In the data rows, 128 means zero.
Here are some points, one per row:
np.array([122, 155, 115, 121, 151, 134, 123, 49, 186, 117, 84, 106, 77,
          107, 126, 109, 68, 136, 130, 109, 160, 152, 75, 93])
np.array([150, 129, 125, 132, 133, 136, 174, 116, 150, 130, 139, 143, 141,
          106, 83, 129, 64, 130, 124, 131, 102, 149, 139, 119])
np.array([119, 159, 160, 126, 151, 145, 92, 151, 80, 164, 136, 122, 135,
          120, 165, 143, 156, 147, 135, 177, 97, 96, 120, 189])
np.array([115, 124, 116, 116, 138, 89, 61, 189, 128, 186, 93, 148, 170,
          215, 206, 152, 106, 195, 183, 132, 66, 148, 222, 140])
np.array([145, 172, 131, 120, 176, 142, 171, 153, 142, 145, 96, 175, 157,
          93, 121, 119, 85, 142, 118, 72, 65, 122, 140, 174])
np.array([123, 183, 120, 116, 192, 129, 131, 125, 169, 141, 97, 164, 125,
          144, 107, 127, 81, 127, 139, 99, 97, 150, 145, 108])
np.array([123, 91, 104, 128, 113, 76, 63, 67, 151, 102, 86, 87, 106,
          138, 160, 108, 87, 181, 132, 164, 182, 142, 161, 125])
np.array([109, 122, 121, 119, 135, 126, 101, 85, 144, 142, 120, 120, 129,
          166, 137, 145, 93, 163, 161, 155, 115, 157, 123, 125])
np.array([116, 96, 112, 114, 143, 97, 143, 75, 168, 78, 160, 139, 143,
          164, 93, 154, 141, 141, 148, 102, 156, 121, 102, 62])
np.array([121, 106, 161, 144, 127, 140, 167, 216, 50, 143, 170, 126, 146,
          116, 149, 130, 222, 93, 114, 121, 99, 99, 114, 210])
np.array([135, 125, 111, 106, 147, 124, 125, 61, 162, 146, 66, 126, 114,
          111, 84, 117, 75, 151, 121, 127, 164, 141, 130, 86])
np.array([101, 102, 125, 136, 144, 115, 94, 75, 165, 113, 95, 91, 96,
          147, 141, 141, 125, 147, 151, 134, 175, 124, 116, 110])
np.array([112, 87, 123, 139, 109, 106, 71, 73, 124, 104, 121, 91, 140,
          150, 152, 137, 129, 161, 118, 198, 165, 119, 117, 153])
np.array([122, 110, 122, 141, 149, 113, 149, 67, 157, 106, 126, 125, 126,
          112, 128, 139, 138, 141, 141, 149, 108, 133, 112, 101])
np.array([124, 103, 110, 132, 100, 98, 100, 109, 150, 112, 137, 128, 119,
          157, 73, 135, 111, 143, 150, 137, 152, 112, 165, 76])
np.array([82, 142, 159, 163, 123, 163, 128, 113, 72, 114, 120, 83, 72,
          93, 141, 125, 137, 100, 114, 196, 149, 109, 69, 152])
np.array([165, 122, 116, 123, 101, 122, 222, 124, 159, 112, 195, 175, 167,
          98, 90, 104, 164, 68, 103, 0, 103, 128, 114, 69])
np.array([165, 104, 121, 129, 91, 142, 167, 176, 123, 137, 157, 169, 170,
          94, 68, 108, 96, 106, 109, 75, 107, 144, 175, 144])
np.array([117, 104, 131, 131, 140, 122, 76, 125, 105, 119, 129, 91, 124,
          148, 182, 149, 187, 114, 151, 136, 156, 120, 77, 142])
np.array([110, 150, 111, 114, 143, 106, 17, 124, 142, 132, 72, 82, 111,
          167, 134, 136, 77, 201, 169, 167, 167, 124, 149, 112])
np.array([129, 142, 142, 123, 186, 129, 60, 136, 98, 133, 96, 113, 120,
          174, 159, 115, 82, 175, 160, 190, 108, 140, 174, 172])
np.array([139, 136, 143, 130, 106, 146, 174, 189, 114, 131, 181, 169, 159,
          135, 118, 141, 171, 115, 121, 48, 69, 110, 129, 135])
np.array([152, 177, 123, 103, 155, 145, 124, 107, 188, 129, 151, 161, 134,
          171, 127, 142, 182, 110, 148, 89, 118, 170, 73, 57])
np.array([144, 82, 111, 131, 82, 118, 99, 142, 116, 101, 109, 118, 140,
          136, 101, 100, 45, 153, 129, 138, 142, 129, 216, 148])
np.array([157, 138, 123, 137, 135, 159, 157, 96, 141, 119, 129, 136, 123,
          93, 52, 107, 101, 90, 97, 164, 127, 110, 91, 136])
np.array([125, 96, 107, 104, 78, 85, 139, 138, 161, 122, 177, 129, 166,
          137, 155, 148, 235, 128, 118, 84, 174, 93, 128, 100])
np.array([121, 158, 161, 134, 118, 156, 142, 125, 90, 125, 130, 98, 97,
          69, 97, 110, 140, 79, 94, 147, 144, 127, 105, 153])
np.array([95, 164, 146, 141, 129, 127, 136, 125, 120, 134, 128, 116, 81,
          97, 161, 141, 131, 122, 121, 152, 136, 126, 95, 129])
np.array([131, 152, 124, 120, 108, 100, 111, 85, 140, 152, 72, 94, 84,
          106, 153, 112, 97, 176, 119, 167, 165, 145, 147, 144])
np.array([157, 158, 132, 113, 155, 130, 110, 161, 122, 163, 109, 154, 159,
          135, 141, 121, 116, 152, 126, 134, 86, 118, 147, 146])
np.array([143, 98, 142, 146, 103, 146, 138, 156, 96, 121, 166, 115, 111,
          99, 124, 124, 113, 77, 105, 130, 122, 137, 96, 132])
np.array([156, 155, 126, 113, 158, 137, 157, 90, 149, 115, 119, 165, 100,
          91, 48, 105, 116, 92, 90, 78, 136, 128, 114, 97])
np.array([137, 119, 137, 142, 113, 148, 157, 145, 96, 116, 146, 135, 114,
          130, 111, 121, 119, 108, 109, 122, 122, 128, 142, 160])
np.array([134, 137, 138, 140, 100, 158, 184, 173, 98, 121, 144, 158, 156,
          112, 115, 127, 179, 106, 120, 157, 92, 130, 111, 154])
np.array([159, 143, 119, 126, 142, 129, 170, 196, 126, 157, 117, 167, 176,
          110, 144, 107, 92, 146, 133, 117, 51, 159, 200, 164])
np.array([145, 77, 147, 141, 82, 148, 170, 162, 106, 111, 200, 111, 121,
          93, 139, 119, 189, 69, 103, 83, 140, 93, 99, 155])
np.array([135, 153, 128, 112, 149, 121, 147, 128, 173, 165, 124, 140, 114,
          77, 111, 127, 184, 116, 104, 107, 168, 114, 78, 87])
np.array([89, 136, 134, 150, 103, 138, 134, 110, 107, 103, 145, 95, 102,
          131, 183, 161, 196, 112, 139, 154, 154, 101, 36, 130])
np.array([110, 102, 136, 142, 127, 132, 117, 141, 91, 145, 115, 115, 125,
          124, 120, 126, 65, 113, 112, 183, 116, 129, 169, 168])
np.array([119, 129, 164, 145, 144, 168, 143, 194, 66, 136, 160, 145, 162,
          135, 136, 134, 191, 90, 129, 152, 100, 94, 132, 191])
np.array([129, 148, 102, 111, 149, 123, 136, 132, 168, 134, 126, 179, 124,
          160, 86, 129, 116, 130, 145, 116, 110, 139, 151, 82])
np.array([112, 138, 135, 141, 104, 157, 108, 145, 111, 123, 127, 82, 84,
          109, 130, 121, 139, 74, 99, 121, 175, 123, 74, 134])
np.array([149, 201, 138, 109, 166, 133, 142, 135, 151, 150, 91, 143, 105,
          101, 134, 130, 167, 133, 111, 127, 152, 115, 81, 117])
np.array([147, 138, 108, 105, 106, 106, 144, 180, 177, 123, 163, 149, 157,
          177, 147, 129, 147, 122, 170, 43, 102, 152, 139, 92])
np.array([132, 93, 97, 116, 106, 76, 86, 145, 165, 83, 147, 135, 188,
          212, 207, 167, 187, 182, 188, 33, 151, 150, 183, 52])
np.array([117, 163, 132, 137, 138, 166, 110, 80, 115, 129, 114, 100, 70,
          61, 111, 110, 114, 109, 95, 189, 173, 110, 64, 108])
np.array([111, 125, 139, 136, 150, 139, 116, 69, 133, 100, 119, 103, 73,
          130, 103, 116, 71, 102, 133, 159, 165, 141, 115, 106])
np.array([141, 69, 125, 138, 84, 158, 104, 157, 82, 128, 144, 97, 135,
          94, 119, 104, 117, 106, 95, 146, 140, 144, 165, 165])
np.array([84, 78, 139, 162, 86, 97, 124, 155, 72, 114, 181, 105, 209,
          193, 190, 166, 169, 163, 160, 197, 85, 125, 180, 173])
np.array([133, 141, 120, 113, 158, 129, 166, 121, 177, 142, 78, 127, 91,
          133, 148, 127, 131, 113, 125, 61, 137, 136, 95, 96])
np.array([141, 144, 96, 108, 143, 98, 142, 112, 182, 152, 86, 167, 156,
          159, 169, 145, 86, 182, 166, 108, 86, 147, 167, 124])
np.array([112, 132, 137, 123, 127, 126, 102, 146, 68, 164, 113, 144, 147,
          119, 100, 121, 94, 169, 102, 175, 107, 117, 181, 158])
np.array([125, 80, 140, 140, 90, 128, 164, 133, 61, 99, 177, 129, 128,
          137, 104, 123, 161, 84, 110, 134, 143, 113, 142, 132])
Along one direction, these points spread out more than along any other. Take the direction at right angles to it along which they spread out most. Go by this last direction. Where along it does each point below lie, from 0 to 99? 50 is the average, and the first point above lies past it. One standard deviation of the points above along it is 16.
np.array([147, 138, 108, 105, 106, 106, 144, 180, 177, 123, 163, 149, 157,
          177, 147, 129, 147, 122, 170, 43, 102, 152, 139, 92]) 29
np.array([89, 136, 134, 150, 103, 138, 134, 110, 107, 103, 145, 95, 102,
          131, 183, 161, 196, 112, 139, 154, 154, 101, 36, 130]) 65
np.array([84, 78, 139, 162, 86, 97, 124, 155, 72, 114, 181, 105, 209,
          193, 190, 166, 169, 163, 160, 197, 85, 125, 180, 173]) 17
np.array([117, 104, 131, 131, 140, 122, 76, 125, 105, 119, 129, 91, 124,
          148, 182, 149, 187, 114, 151, 136, 156, 120, 77, 142]) 52
np.array([112, 138, 135, 141, 104, 157, 108, 145, 111, 123, 127, 82, 84,
          109, 130, 121, 139, 74, 99, 121, 175, 123, 74, 134]) 70
np.array([124, 103, 110, 132, 100, 98, 100, 109, 150, 112, 137, 128, 119,
          157, 73, 135, 111, 143, 150, 137, 152, 112, 165, 76]) 48
np.array([109, 122, 121, 119, 135, 126, 101, 85, 144, 142, 120, 120, 129,
          166, 137, 145, 93, 163, 161, 155, 115, 157, 123, 125]) 46
np.array([123, 91, 104, 128, 113, 76, 63, 67, 151, 102, 86, 87, 106,
          138, 160, 108, 87, 181, 132, 164, 182, 142, 161, 125]) 53
np.array([144, 82, 111, 131, 82, 118, 99, 142, 116, 101, 109, 118, 140,
          136, 101, 100, 45, 153, 129, 138, 142, 129, 216, 148]) 38
np.array([141, 69, 125, 138, 84, 158, 104, 157, 82, 128, 144, 97, 135,
          94, 119, 104, 117, 106, 95, 146, 140, 144, 165, 165]) 49
